One vector is turned by the same rotation once a tick. Each row is the vector after some number of ticks, and that number follows the row.
The counts run from 0 to 418.
[182 110 100 117 117 136 154 135 106 127 155 126 108 138  96 104 156 121
 128 112 101  95 129 134 129 141 120  78  92 200 156 104 153 117 111  88
  89  97]
18
[169  95 125 114 167  94 153 119 112 136 126 112 148 189 148 119 126 154
 112 109 136 116 143 164 133 154  83 145 134 143 113 126  83 162 111 166
 175 100]
282
[ 99 107  93 115 138 144 137 145 145 141 172 149 163 137 143 181 144 106
 131 102 143 142 100 123 134 164 102 108  78 114  84 129 126  49 150 141
 114 106]
5
[150 133 121  84 128 167 118 147 124 132 111 120 124 120 102 150 155 119
  81 161  72 126 107 159 158 126 116 121 147 175 133 114 163  97 132 148
  71  93]
378
[143 124 123 115 121 145 100 138 118 157 112 135 123 120 147 127 164 119
 112  98 132  99 128 116 144 157  75  54  93 191 165 163 146 136 117  82
 114  93]
16
[ 81 136 156 153 146 146 144 121 122 160 109 144 116 122 127 144 129  97
 123  81 143 121 117 105 150 133 126 145  52  59 128 163 108 136 124 128
 158 127]
68
[ 98 148 142 105 170 149 146 127 112 136 131  66 162 118 135 204 120 136
  87 134 121 151 136 133 137 124 137 157 108 108 130 172 183 121 145 135
 161 109]
76
[108 162 183 146 124 152 112 127 103 139  92  93 115 136  93  96 133 141
  94 130 133  81 109 151 158 109 117 129 103 114 134 110 100 191 108 125
  93 123]
350
[134 153 124 177 128 149  74 141 149 150  94  91 110  84 127  82 142 149
 147 137 115 135  81 116 131 130 107 118 121 136 115 130 185 135 154 117
 101 179]
43
[133 110 120 126 129 133 122  67 165  90 144 127 116  79 116  93 122 132
 150 162 139 150 112 116 101  83 202 173 144 142 132 115 143 110 133 120
  92 166]
327
[128 145 110 177 123 129  79 127 121 174 128 114 133  95 126  64 148 145
 124 100 131 130  89 109 138  97 110 142 117 125  84 123 198 137 139 119
 115 178]
42
[ 63 158 124 126 134 160 141 145 101 110 150 122 160 150 108 164 100 131
 112 137 163 125 127 149 177 114 153 131 112  57 118 120 105 125 108 150
 133 131]
357
[147 127 122 125 122 120  53 136 119 142 102 171 137 108 130 146 150 120
 166 146 137 153 150  94 154 119 135  76 190 131 114 156 146  80 148 141
 127 156]
395
[ 93  89  85 154 121 120 133 152 156 119 132 122 172 172 171 161  87 131
 128  91 132 156 151 136 106 129 139 165 112  70 112 132 147 100 124 105
 155 151]
139
[105 162 180 121 158 136 111 106 144 109  86 102 161 122 123  96 125 149
  93 104 148 137 115 140 161 124  82 150 122 114 134 165 117 202 127 124
 154 133]
348
[149  97  70 132 120 114 121 168 142  80 103 112 107 150 132 107 112 113
 153 105  98 139 153 125 100  90 138 122 163 148 165 136 151 121 160  81
 141 175]
407
[114 136 151  70 169 165  89  86 114 148 105 166 107  79 126 155 177 103
 150 150 160 137 139 117 159 105  98  93 122 137 113 150 132 111 148 143
 142 107]
95
[113 100 118 128 160 151 127 151 126 129 159  91  92  96 128 150 128  94
 159 117 189 176 108 100 101 131 118 137 138 163 139 124 159  94 172 128
 144 121]
174
[111 145 152 124 159 142 111 142 130 111 119 139 175 147 115 153  91 113
  87 149 122 136 108 136 141 180 168 149 156  98 111 165  66 101 144 163
 121 146]
360
[121 137  97 159 140  92 122 180 117 115 140  99 156 172  89 123 101  82
 108  92 104  75 140 117  97 112 121 105 132 120 119 158  98 170 151 130
 129 129]
270
[110 139 162 157 103 132 120 143 115 132  72 135 123 156 110 202 123  73
 120  92 126 112 128 107 153 165  96 126 113 126 123 152 116 106 125 150
 162  93]
368
[193 106 104 135 140 135 126 137  88 195 143  96 134 147 118 180 138 116
 130 121 129 145 151 138 121 144 123 137 149 180 110 117 167  95 118 159
 121  97]
10
[159 115  72  95 179 184 109 112 150 137 155 128 124 146 167 148 128  97
 149 151 133 150 154 147 149 131 159 118 111  88 146 134 162 112  97 169
 134 116]
292
[129 130 112 140 139 112 125 130 154 121 136 129 152 114 144  67 130 134
 153  78 139 167 108  91 115 129 139 146 121 117 106 169 182 118 161 119
 163 189]
40
[ 76  91 171  93 112  98 150 115 173 110 109 122 126  93 148 109 174 186
 113 155 141 136 109 131 113  86 106 136 143 152 122 113 126 159 140 113
 107  90]
248
[161 151 135 134  76 123 154 108 107 108  73 129 125 173 139 130 111 152
  95 160  59  91 150 168 150 155 151 139 134 161 143 110 136 151  89 120
 129 122]
216
[169 118 129  77 146 167 114 129 140  94  79 116 123 121 124 165 153 115
  96 157  78 138 124 159 134 141 114 128 152 193 168 138 130  95 138 135
  95  95]
379
[170 120 153 132 106 108 117  88 115 147 107 157 118  98  98 102 150 176
 119 131 112 152 106 118 149 159  77 116 124 172 114  91 169  96  96  88
 116 106]
314
[193 103  73 119 168 157 129 123 103 144 152 159 116 177 105 141 100  67
 123  96 114 132 158 156 152 131 139 143 108 106 138 108 113 103  92 128
 126 124]
290
[114 176 104 160 104 143  94 156 123 141 111 142 126 155 173 105 104  92
 127  96 118  95 123 115 172 166 129 118 121 122 111 147 181 134 146 157
 151 177]
205
[178 157 112 130 128 167 145 156 119 159 126 106 117 140 134  93 122 110
 102 125  74 121  92 165 122 154 160 155 111 149 102 124 181 122 164 166
 111 174]
208
[155 136 152 112 121 110 111 111 125  88  87 159 103 129  90 158 136  64
 158 135 103 101 169  98 123 127 137  80 152 157 144 166 121 126 143 134
 141 106]
99
[150 132 111 134 138 152 135 143 136 134 148 178  94 162 121  90 131 102
 114 126 102  94 110 133 154 181  95  90  89 118 127  89  96 127  90 162
  89  95]
287
[155 157 141 145 162 107  87 138  72 140 134  92 140 108  78 124 116 131
 107 109 151 135 121  95 148 130  70 102 167 180 124 149 156 144 138 121
 155 118]
179
[200 124 115 131 161 150  78 126 123 132  98 116 146 153 106 125 106 139
 156 132 113 150 176 159 127 112 153 111 144  88 123 157 118 149 133 120
 130 188]
127
[130  81  97 171  88 119 171 141 169 108 138 113 127 173 149 136 101 117
 144 129  98 117 143 140  76 126 178 162 108 102 122  89 132 121 112 138
 100 138]
137
[145  90 112  89 131 115 154 137  77 151 160 182 114 139 123 129 158 108
 140 126 137  94 142 132 116 100 173  99 131 156 127 106  79  76 141 110
  96 137]
389
[103 174 178 139 143 132 109 126 109 124  91  92 147 130  90 106 131 151
  73 103 141 102 108 145 172 104  83 136 109 104 124 143 103 194 115 106
 135 133]
349
[ 99 124 153 168 155 126 100  99 134 104  84 143 140 120 115 139  92 159
 118 143 151 163 104 126 169 150 109 165 144  60 121 124  96 108 105 138
 162 146]
60
[137 111 158 143 117 115 126 146 147 119 106 146 131 138  97 129 101 145
 102  93 121 153 148 102 150 175  84 111  94  95 171 126 142 139  66  86
 144  80]
151
[108 135 157 109 153 121 101 173 128 164 157 149 130 108  78  95 138 132
 123 129 151 132 115 109 152  88 126  94 160  83  83 113 119 140 144 162
  94 137]
259
[117 120 184 147 133 111 172  89 141 158 112 136 111 136 149 101 129 100
 110 105 135 108 134 113 127 141 172 179  99  95 117 143 123 169  95 186
 149 111]
66
[133 160 107 157 100 109 165 110 108  97 144 148 141 165 140 121 129  99
 158  87 132 116 126 117 158 153 114 136  95 103  72 131 159 120 128 167
 192 144]
203
[137  88 149 145 133  82 149  80 119 115 155 105 151 125  91 167 117 128
 126 159 147 131 152 110  90 107 170 164 153 148 136 139 111 127  85 129
 115  79]
164
